(in the rows, 128 means zero)
Turns, then the turns between two rows, first turn first; the first pair answered
dozib:
[144 138 137 101 123 164 136 101 183 141  93 108 156 127 128 114 116  93
 125 126] => [136 143 125 127 127 131 139 103 163 124  65 152 153 125 155 103 132 112
 145  90]
[134 152 116 139 115 181 166 121 139 121 129 120 130 101 120  94 131 114
  99 126] => [106 143 115 181 140 122 133 120 100 117 109 137 149 119 162 108 135 140
 129  96]
[223 158 161  70 111 137 150 153 168 126 113 162 159 128 136  96 168  66
 145 115] => [196 157 158 126 131  68 110 148 123 126  91 171 175 156 187 107 153  99
 168  80]
fav:
[ 74 127 128 211 109 133 116  85  92 116 115 143 156 119 142 136 137 113
 111 121] => [ 80 118 119 216  92 125 127  92  94 116 125 153 111 119 139 136 126 133
 118 129]
[155 126 141  93 134 159 140 141 141 126 115 124 101 115 125 129 141 133
 114 158] => [151 135 142  93 150 162 129 124 150 130 107 108 131 116 135 131 143 117
 110 144]
[143 140 132 119 125 139 143 113 161 132 113 142 143 124 137 106 152 112
 136 112] => [139 126 127 129 118 130 124 107 160 128 105 144 135 135 146 106 136 102
 148  98]
[161 135 139 117 108 156 127  92 166 142  91 152 123 112 144  90 142  81
 123 107] => [153 118 126 120  98 154 111  94 162 140 101 153 107 117 141  84 140  84
 140  98]
pib:
[137 146 161 122 148 144 112 106 108 145 140  85 127 135  87 154  97 129
 129  93] => [153 157 171 106 149 121 120 120 103 136 127 100 135 131 101 159 105 142
 146  90]
[106 108 121 157 133 132 117 115 119 131 135 126 117 128 135 131 125 128
 127 125] => [109 112 126 150 130 118 118 125 102 127 137 122 111 135 132 142 123 145
 137 124]
[131 140 141 119 119 135 164 104 168 146 116 132 150 129 149 111  68  91
 131  98] => [119 135 144 134 111 146 175  99 158 139 147 114 144 129 121 134  55  89
 110 122]
[148 116 132 156 140 135 137 164  96 124 144 107 117 125 103 131  88 155
 130 177] => [171 132 130 121 145 107 137 180 103 121 124 130 115 130 127 128 102 170
 144 163]
Pairs:
(2 to 4 turns a pair)
[155 116 153  93 153 120 112 115 196 151 116  93 142 158 155  94  97  89
 169  92] => [124 109 133 142 128 178 121 103 198 135 140  87 115 142 117  91  85  69
 130 121] => dozib pib
[109 111 110 163 127 103 112 137  90 113 140 145  88 146 128 132 119 152
 134 133] => [120 122 117 129 110 148 147 136 118 118 152 138  69 119 102 114 128 149
 120 156] => dozib dozib
[176 161  90  93  65 163 202 135 152  93 113 200  61  83 133  58 173 133
 127 124] => [138 141 100 141  63 206 211 130 117  89 165 167  53  77  73  91 149 130
  94 165] => pib pib
[142 117 137 150 101 143 158 102 112 175 163 111  89 162 125 184  76 183
 100 147] => [133 124 123 169  95 125 163  96  91 161 136 151  81 154 150 158  99 204
 112 116] => dozib dozib
[146 122 132  83 142  92 120 123 151 160 164 104 124 145 113 162 119 141
 137 127] => [143 141 135  90 158  86 120 115 150 158 143 109 161 142 136 151 124 135
 128 108] => dozib fav dozib dozib
[155 154 123  85 124 153 165 140 170 135 107 147 130 107 127  98 141 118
 126 132] => [125 146 132 127 140 107 121 127 166 145  86 147 164 132 172 107 132 115
 148  92] => fav dozib
[171 151 140  48 135 115 173 156 116 149 126 160 134 118 129 133 161 159
 119 140] => [160 142 155  62 151  89 147 164 108 165 140 124 155 141 130 163 133 157
 114 143] => dozib dozib
[ 99  64 120 167 132  84  97 141 154 142 164 116  67 138 124 147 117 117
 140 124] => [137  79 131 114 121 115 127 148 170 134 182 115  48 127  89 146 127 114
 130 157] => pib dozib
[100  99 133 190 113 106 126 152  57 120 167 120  85 135 115 163 108 170
 121 136] => [142 127 117 137  99 105 174 163  80 109 130 167  63 111 134 115 137 185
 135 126] => dozib dozib pib
